These views show one set of named points, seen from different sides, and a view may be mirrored.
A view may leave some points out, and in a few views one point is out of place. Which views, in the order they come, and which point in each? Write no view if none.

-- scene 1 --
A:
  J322 [ 34 -17 -26 -29 -57  -6 -19   2 -25 -21  14  21]
  J593 [ 39  -8 -21 -31 -59 -10 -11   0 -29 -16  11  21]
  J403 [ 38  -7 -15 -28 -59  -6 -19  -1 -28 -22  13  25]
  J764 [ 47 -11 -17 -29 -57  -7 -19  -7 -26 -16   9  29]
  J785 [ 40  -5 -27 -25 -45  -5 -23   1 -31 -29  13  20]
  J793 [ 39  -6 -32 -25 -51  -3 -15   1 -25 -23   8  23]
  J39 [ 45  -9 -23 -37 -47 -13 -19  -3 -37 -23  12  14]
B:
  J322 [ 29 -32  15  12 -10 -21   4  26  38  47  25 -28]
  J593 [ 33 -28  11   6  -4 -16   2  34  34  53  21 -26]
  J403 [ 32 -31   2  11  -7 -16   8  28  36  52  21 -24]
  J764 [ 28 -27   6  12  -7 -14   5  34  41  48  12 -20]
  J681 [ 37 -31   3   4 -11 -12   3  32  33  53  20 -25]
  J793 [ 20 -29   8  10  -3 -21   0  28  30  43  21 -30]
  J785 [ 21 -29  -1   9 -12 -19  -1  21  31  43  24 -28]
C:
  J39 [  1   9 -23 -15  21   2  11  20   0 -11  -5 -10]
  J322 [ -7   5 -18 -24  14  -4   9  15  -5   2   0   0]
  J403 [  2   0 -15 -19  14  -5   9  16   4  -2   5  -1]
  J785 [ -2  -3 -24 -13  10   5  15  23  -3  -5  -2  -2]
  J681 [  4   5 -17 -17  19  -4   6  16   5  -6   4 -10]
  J593 [ -2   7 -22 -23  16  -5  10  12   4  -2   7  -7]
  J764 [  0   4 -15 -25  18  -5  18  16  11  -2   1  -1]
  J793 [ -8  -1 -26 -19  11   3  17  18   0   3   3  -4]
D:
  J322 [  6   0   0  12   1   2  33   8 -19   1   1 -10]
  J39 [  3   0  -7  11   9   8  20  10 -11  -4   8   1]
  J793 [ 14   1   5  10  -4   5  24  14 -16   2  -1  -3]
  J764 [ 15   7   0   3   2   1  25  -2 -10  -2   4  -8]
  J593 [  5  -1   3   7  -3   7  25   1 -10   0   2  -6]
  J403 [ 10   1   2   7   5   3  32   0 -12  -2  -4  -2]
E:
  J403 [-6 -5  4  5 -3 -1  6  9  3  6  2  2]
  J322 [-8 -1  3  2  3  5 -1  5  8  6 10  8]
  J793 [-9  8  3  9  1  1 -5 10  3 12  8  0]
  J593 [-4 -2  7  3  7  5  1 10  1  6  0  0]
  J764 [ 1 -4 12  4 -4  3  7 13  3 14  4  0]
  J785 [-13   0   0  14  -8   0  -8  11   5  11   7   1]
  J681 [-6 -9  4  8  4  2  3  9  5  6 -5 -2]
  J39 [ -9 -11   6  14   1   8  -9  11  10  11  -1  -3]
F:
  J681 [ -1  -1  -5 -11   0   5  30   2  10   9  10 -13]
  J793 [-2 -9 -2 -1  3  4 12  3 16  4 14 -6]
  J403 [  0  -5  -5 -13  -2   5  21   2  11   3  10 -17]
  J39 [-4 -3 -6 -4  3 -2 34  5 20 10  9 -6]
  J593 [ -5  -6  -7  -4  -3   6  23   0   7  10  12 -12]
  J764 [-10 -12  -1 -12  -6   7  25  -1  13   1  11 -13]
  J322 [ -1  -5 -11   1  -2   4  19   1  14  -2  10 -15]
Views that do not fit: no view

-- scene 2 --
A:
  J640 [ -6 -30 -17  -7 -33]
  J330 [ -5 -32 -23   5 -41]
  J763 [ -6 -29 -16 -12 -29]
  J723 [ -9 -44 -31  -4 -36]
  J751 [ 21  -4  -9   2 -17]
  J424 [ -2 -33 -20   5 -35]
  J122 [  9 -40 -12  13 -39]
  J851 [ -5 -35 -15   8 -38]
  J869 [ -4 -31  -8   0 -39]
  J105 [ 30 -15  -6  -8   3]
B:
  J989 [-51  11 -13  41  17]
  J869 [-18  -9  -2  17 -11]
  J640 [-18  -7 -13  19  -6]
  J330 [-11   0  -2   8  -6]
  J685 [-36  15  -2  30  14]
  J122 [-6  0 10 22 -4]
  J851 [-10   0  -1  16 -12]
  J723 [  0  -2 -18  10  -3]
  J763 [-20 -10 -17  21  -5]
C:
  J685 [ 65  -7   4 -25 -31]
  J869 [ 26   0  -7 -18 -30]
  J640 [ 29  -3 -10 -25 -39]
  J330 [ 30   9 -13 -28 -28]
  J989 [ 70 -25   9 -23 -41]
  J723 [ 27  12 -20 -32 -44]
  J105 [ 69 -14  13  -8 -56]
  J751 [ 63 -15   9 -17 -31]
  J763 [ 29  -8 -10 -24 -43]
  J122 [ 36  17  -6 -12 -28]
  J424 [ 32   4  -9 -13 -38]
D:
  J105 [  6  11 -29 -18 -29]
  J851 [-2 -2 16 -5  6]
  J723 [-22  -4  15  -9   6]
  J122 [ 2  5 20 -1 -7]
  J869 [  1 -10  11  -2   2]
  J989 [ 13  -4 -23 -35 -22]
  J685 [ 11   2  -3 -32 -18]
  J330 [ -5  -7  20 -12   4]
  J424 [ -4  -2  14 -10   2]
E:
  J751 [ 2 -5  9  9  3]
  J685 [-5  2  6 12  1]
  J763 [-19  -1 -14 -16  15]
  J869 [ -5   7 -21 -17  14]
  J424 [-11  11 -24  -7  10]
  J122 [  2  10 -30   1  14]
  J330 [-12  17 -24 -10   9]
  J851 [ -8  10 -28 -10   9]
  J723 [-28  12 -30 -10  16]
  J640 [-17   4 -18 -14  14]
Views that do not fit: C
  moved in C: J424

-- scene 3 --
A:
  J12 [ 12  -1 -19  20   5]
  J671 [ -8  13   8  30 -10]
  J546 [-7  3  2 26 -1]
  J594 [-21  13   6  27 -19]
  J957 [-9 -3  1 27  5]
  J348 [20  9  1 31  7]
  J298 [ 6 -3  1 29 11]
  J798 [  6  17 -41   7 -28]
  J627 [-6 15 14 33 -9]
  J128 [ 16  17 -34  13 -18]
  J269 [  1   9 -10  23 -10]
B:
  J298 [ 21 -51   0   4  -9]
  J627 [ 34 -50 -25  -2   5]
  J546 [ 29 -45  -7  -6  -1]
  J12 [ 11 -30   3   3 -10]
  J348 [ 13 -47 -12  15  -9]
  J671 [ 34 -45 -22  -5   4]
  J594 [ 43 -38 -24 -16  11]
  J957 [ 30 -48  -1  -8  -3]
  J582 [ 22 -18   2 -12  -3]
  J269 [ 23 -29 -14  -3   0]
  J128 [  8  -2 -15   4  -2]
C:
  J298 [-20 -45  47  61  67]
  J128 [-18 -59  22  17  70]
  J348 [-34 -41  38  55  71]
  J594 [-25 -84  57  50  74]
  J671 [-31 -69  52  55  75]
  J12 [-12 -43  35  42  64]
  J269 [-21 -63  41  42  70]
  J957 [-14 -57  54  60  67]
  J627 [-37 -69  53  58  76]
  J798 [-25 -81  24   9  75]
  J582 [ -1 -61  39  34  64]
  J546 [-19 -61  52  56  69]
D:
  J269 [-26 -50  40  47   1]
  J12 [-38 -53  22  53   6]
  J582 [-43 -59  43  56   1]
  J594 [-23 -50  59  29 -14]
  J627 [-15 -44  41  24  -9]
  J348 [-20 -43  14  38   5]
  J671 [-20 -47  44  28  -8]
  J798 [-11 -48  64  75  10]
  J546 [-32 -51  35  32  -7]
  J957 [-38 -53  32  29  -9]
  J298 [-35 -50  18  32  -2]
E:
  J627 [-31  12  49  35   8]
  J128 [  7   2  49  23 -31]
  J594 [-17  18  46  24  17]
  J12 [-22  14  61  17 -31]
  J671 [-26  14  49  30   6]
  J298 [-40  17  60  23 -17]
  J582 [ -8  19  57   6 -19]
  J269 [-15  12  52  24 -11]
  J798 [ 22   0  40  28 -14]
  J348 [-37   6  57  36 -24]
  J546 [-29  19  55  21  -4]
  J957 [-35  22  58  17  -5]
F:
  J128 [10 18 19 18 47]
  J671 [13 -9 60  2 43]
  J582 [ 1 -5 29 14 63]
  J594 [ 23 -11  63   8  55]
  J348 [-10   0  43  -5  28]
  J798 [32 24 29 26 52]
  J12 [-11  -1  28   4  47]
  J957 [ -4 -18  51   0  51]
  J298 [-12 -12  45  -5  40]
  J627 [12 -9 64 -1 39]
  J546 [  1 -14  51   1  49]
Views that do not fit: A
  moved in A: J798

-- scene 4 --
A:
  J208 [-31 -26  -5  14  12]
  J987 [-33 -37 -10  -4   4]
  J310 [-4 10  6 21 11]
  J94 [-27 -18  15  11  14]
  J870 [ 1  5  5 -5  1]
  J177 [-16 -12  -1   3   6]
  J941 [-26 -22   2   6  10]
  J417 [-11  -2 -24  36  11]
  J913 [-16 -11  10 -10   5]
  J84 [-11  -8  -7   6   5]
  J897 [-17  -7 -10  26  12]
B:
  J21 [  1 -13  42  36  58]
  J177 [ 9 -4 23 14 46]
  J897 [12  4  2  5 37]
  J870 [18 16 35 23 51]
  J417 [21 12 -5 -8 32]
  J94 [ -3 -11   9  27  44]
  J208 [  1 -19   8   8  41]
  J987 [  3 -33  25   3  46]
  J310 [15 22  9 23 41]
  J84 [15  2 22  9 45]
C:
  J897 [-22 -45 -15  17 -27]
  J987 [ 18 -36   4  24 -22]
  J417 [-30 -44 -30  24 -20]
  J177 [-10 -33   3   7 -21]
  J84 [-14 -32  -4   8 -16]
  J208 [  0 -45  -1  21 -30]
  J913 [ -7 -29  16  -2 -21]
  J21 [  1 -25  28  -9 -21]
  J941 [ -1 -41   6  12 -29]
  J870 [-25 -22   5  -9  -9]
D:
  J941 [ -1 -12 -65 -22 -12]
  J897 [-11 -30 -71 -20 -34]
  J987 [-13 -11 -71 -27   7]
  J310 [  6 -28 -61 -31 -50]
  J84 [ -4 -24 -64 -38 -25]
  J417 [-22 -41 -76 -24 -42]
  J208 [-10 -16 -71 -15 -11]
  J913 [ 11  -9 -56 -39 -15]
  J21 [ 20  -1 -51 -42  -8]
  J870 [ 11 -21 -55 -52 -34]
  J177 [  0 -17 -63 -34 -20]
  J94 [  8 -10 -62 -13 -21]
E:
  J870 [-12  26 -19 -35 -20]
  J21 [ -5  -3 -41 -35 -23]
  J897 [-23  15   5 -22 -48]
  J208 [-21  -5 -12 -15 -53]
  J94 [-11  -6 -15 -34 -50]
  J941 [-16  -4 -19 -21 -45]
  J177 [-16   8 -17 -23 -36]
  J913 [-10   5 -29 -31 -29]
  J310 [-12  26   2 -42 -39]
  J417 [-30  25  15 -16 -50]
F:
  J177 [ 18 -12  31  28 -28]
  J987 [ 35 -23  25  45 -46]
  J417 [18 11 51 50 -9]
  J870 [ 11   2  31   6 -24]
  J913 [ 15 -19  23  16 -32]
  J208 [ 25 -23  33  49 -28]
  J897 [ 17  -5  44  45 -13]
  J941 [ 21 -23  29  37 -30]
  J84 [ 19  -2  35  28 -26]
  J94 [ 12 -32  30  34 -20]
G:
  J417 [ 13  58  34 -31  31]
  J310 [ -2  33  54 -27  35]
  J870 [ -7  27  57 -30  40]
  J913 [-17  19  37 -48  57]
  J21 [-27   9  37 -53  65]
  J208 [-12  38  12 -44  41]
  J941 [-14  30  19 -45  46]
  J84 [ -2  36  38 -43  51]
  J177 [ -8  32  32 -43  52]
  J897 [  1  45  31 -34  34]
Views that do not fit: G
  moved in G: J870
